One vector is turned by the same rotation once a tick. Each row is the vector after some number of ticks, and that number follows the row.
The counts run from 0 to 336.
[121 122 135 132 146 119 158 176  60 123 156 158 161 108 122 144 120  97
 100 137 124 130 119 168 100  89 130 120  89 135 113 151 105  93 143 112
 101 150 199 117 121 125 134  91  77 121 175 131 122  79] : 311
[151 119 141 108 158 120 198 157 120 133 168 179 144 103 153 144 108 105
 112 128 127 137 129 164 100  99 112 131  99 153 123 153 117  96 149 100
 133 167 182 126 138 138 143  71 110 117 153 139 138  87] : 31
[120 104 138 130 150 113 167 173  74 119 144 145 157 111 117 147 125 109
  97 150 129 136 119 171 107  94 131 130 108 142 121 143 106  94 153 107
  98 135 200 119 118 125 121  74  75 133 173 137 125  91] : 310
[115 126 136 119 153 126 168 182  83 152 154 161 149  82 115 147 132  86
 119 132 110 130 143 158  78  74 141 147 103 122 133 138 120 108 123  98
 129 168 157 148 102 129 153  85 103  90 150 132 149 125] : 122
[120 120 126 130 169 117 147 171  70 122 160 150 147 112 120 157 126 108
 106 152 118 120 127 152 109  78 121 132 110 133 125 152 112  99 127 114
 101 148 196 118 117 127 137  91  75 147 167 134 148  72] : 2
[145 120 143 113 184 113 160 141  96 129 160 172 133  94 152 154 116 108
 102 161 139 149 130 160  71  88  85 148 121 136 127 155 135 100 111 117
 137 146 169 127 106 135 132  99  98 143 155 149 156  75] : 239
[139 106 138 115 182 118 188 173 117 152 173 167 147 125 138 155 117 101
 113 151 118 130 140 155 104  83 119 150 120 136 134 150 121 108 144  83
 123 152 181 124 129 145 143  60 105 127 157 129 138  92] : 131
[128 133 130 114 168 123 185 155  94 146 158 149 145  89 131 147 125  93
 126 144 102 124 147 154  82  83 117 149 102 141 135 144 116 104 121  80
 112 185 169 134 124 141 151  61 111 114 148 128 145 110] : 280
[110 118 148 107 182  93 171 178 121 133 160 184 133  99 115 132 117 109
 124 146 119 148 125 155  85  59 128 159 133 161 143 136 153 114 133 121
 120 127 177 139 103 117 141  97 104 127 136 141 165 103] : 92
[155 115 148 108 177 105 166 147  95 143 161 176 146 105 144 145 122  87
 105 149 134 146 129 174  78  98 101 148 109 122 127 136 124  99 136 116
 123 141 191 137 121 134 129  94  98 115 174 137 126  79] : 81
[126 130 147 114 127 125 176 175  91 100 143 154 147  91 139 127 127  96
 118 144 123 155 133 165  33  99 120 127  87 137 119 136 133  98 134 103
 120 149 145 167 125 119 134  99 105  97 129 117 163 118] : 325
[121 123 143  98 166 103 163 164  99  99 139 168 126  89 127 135 139 106
 115 151 127 138 119 178  74  79 108 150 119 164 125 129 140 102 137 111
 109 145 183 130 109 108 137  80 106 137 142 145 163  93] : 41
[117 113 142 116 144 124 179 192 117  97 157 175 134 118 136 124 100 135
 127 152 125 151 123 130  71  76 120 125 110 168 118 160 151 102 141 101
 125 136 160 132 131 114 133  95  94 141 116 129 191  91] : 295
[123 116 127 139 138 133 183 177  77 115 167 143 162 118 130 128  81 130
 111 144 112 151 140 120  83  89 131 109  96 152 122 178 112  94 130 101
 107 143 168 130 141 138 138  99  82 138 142 115 155  86] : 156
[142 110 144 116 157 108 180 147  87 120 136 139 146 105 139 145 134 101
 103 167 111 143 125 173  65 114  95 149  99 137 121 137 119  95 142  87
  95 139 183 135 132 139 129  61 106 131 162 131 132 105] : 179
[114 104 139 124 170 101 175 159  90 129 141 136 153 101 120 139 102 117
 110 173 118 157 140 142  74  79 113 153 143 159 139 154 137 100 121 101
  98 115 191 137 105 136 132  84 100 148 149 147 160 109] : 99
[147 100 153 121 174 105 199 148 112 146 156 159 159 118 146 137 104 108
 105 166 130 164 139 159  71 108  99 143 118 145 139 156 123 100 149  97
 118 113 185 138 131 143 127  71 110 125 160 132 129  99] : 79
[113 117 137 120 151 103 176 181 107  93 142 141 154 113 117 116 104 124
 120 154  94 151 125 138  54  81 121 144 110 164 128 151 137  97 137 102
  87 110 186 144 128 115 125  96 108 140 123 117 160 111] : 46
[127 117 144 106 171 112 157 168  96 109 145 174 124  98 148 156 135 105
 112 155 134 136 124 163  81  84 104 141 121 145 122 142 146 100 124 102
 140 162 169 119 107 117 142  80  91 146 143 142 176  75] : 140
[145 131 145 105 171 122 179 176 135 140 187 194 150 118 142 125  99 111
 121 127 121 151 134 142  73  76 117 136  96 140 133 159 127 109 134 117
 139 136 168 142 135 135 133 111 102 106 141 125 146  82] : 84
[137 141 135 107 156 112 185 171 112 126 179 161 161 108 121 125 111  99
 128 130  93 141 138 149  59  85 116 147  82 144 130 149 111 104 129  99
  96 146 180 150 142 136 139 100 119 105 132 107 135 102] : 333
[146 125 140 124 167 121 182 166 117 135 187 170 153 120 147 128  92 113
 123 148 109 152 143 120  61  80 101 138  95 131 136 174 125 110 128  95
 123 127 165 149 140 154 132 114 105 117 133 114 153  84] : 235
[108 133 137 111 152 109 185 189 115  98 162 156 147 101 109 116 106 121
 130 138  92 147 129 142  64  68 128 138 103 172 134 147 133 105 132 116
  91 131 185 147 130 117 135 102 113 126 119 118 165 109] : 45
[143 113 152 108 168 113 160 163 103 107 157 176 131 119 158 136 117 116
 105 169 140 168 127 150  42  91  87 142 113 130 126 149 148 102 127 110
 134 117 156 150 117 124 124 109  99 132 138 132 172  81] : 87
[125 113 144 136 154 119 202 151  94 141 162 159 161  92 130 130  75 120
  98 142 135 162 132 155 101  91 124 120 120 164 133 168 114  82 140 119
 116 128 185 127 121 148 140  98 105 131 160 151 131  95] : 209
[109 128 124 126 154 117 189 163  85 116 146 138 141  77 123 141 103 120
 116 148  99 141 146 140  82  79 114 130 121 175 125 160 131  88 107  92
 109 165 171 130 117 136 153  78 112 145 137 141 168 106] : 149
[141 114 137 132 158 124 167 164  75 134 144 129 156 117 141 151 130 102
 114 175 116 143 145 141  46 105 101 139 101 113 126 154 118 105 127  73
 111 141 153 155 127 146 130  77  89 121 148 114 154 109] : 127
[104 107 127 133 166 109 180 180  94 127 154 140 151 105 107 138 116 120
 117 153 101 132 129 149 107  74 143 144 131 166 134 151 126  96 138  99
  89 143 198 116 113 127 142  76  96 140 149 133 150 105] : 151
[120 117 145 128 133 131 189 183 101 128 168 183 164 104 137 117  79 115
 106 136 143 168 126 147  66  88 130 109  96 146 127 165 120  92 135 121
 139 124 150 155 121 133 133 126  86 102 144 132 153 104] : 215
[113  95 148 121 162 125 167 195  95 141 159 181 145 120 124 143 113 105
 106 147 153 147 124 158 107  74 149 130 128 140 136 152 138 108 150 117
 143 117 170 126  96 118 139  97  67 121 162 143 149  96] : 112
[121 126 136 103 169 125 153 175  95 111 156 178 117  87 138 155 137 109
 113 144 126 128 129 164  87  74 113 144 113 148 122 142 138  98 118 111
 138 186 163 123 105 114 149  91  98 134 145 144 172  80] : 141
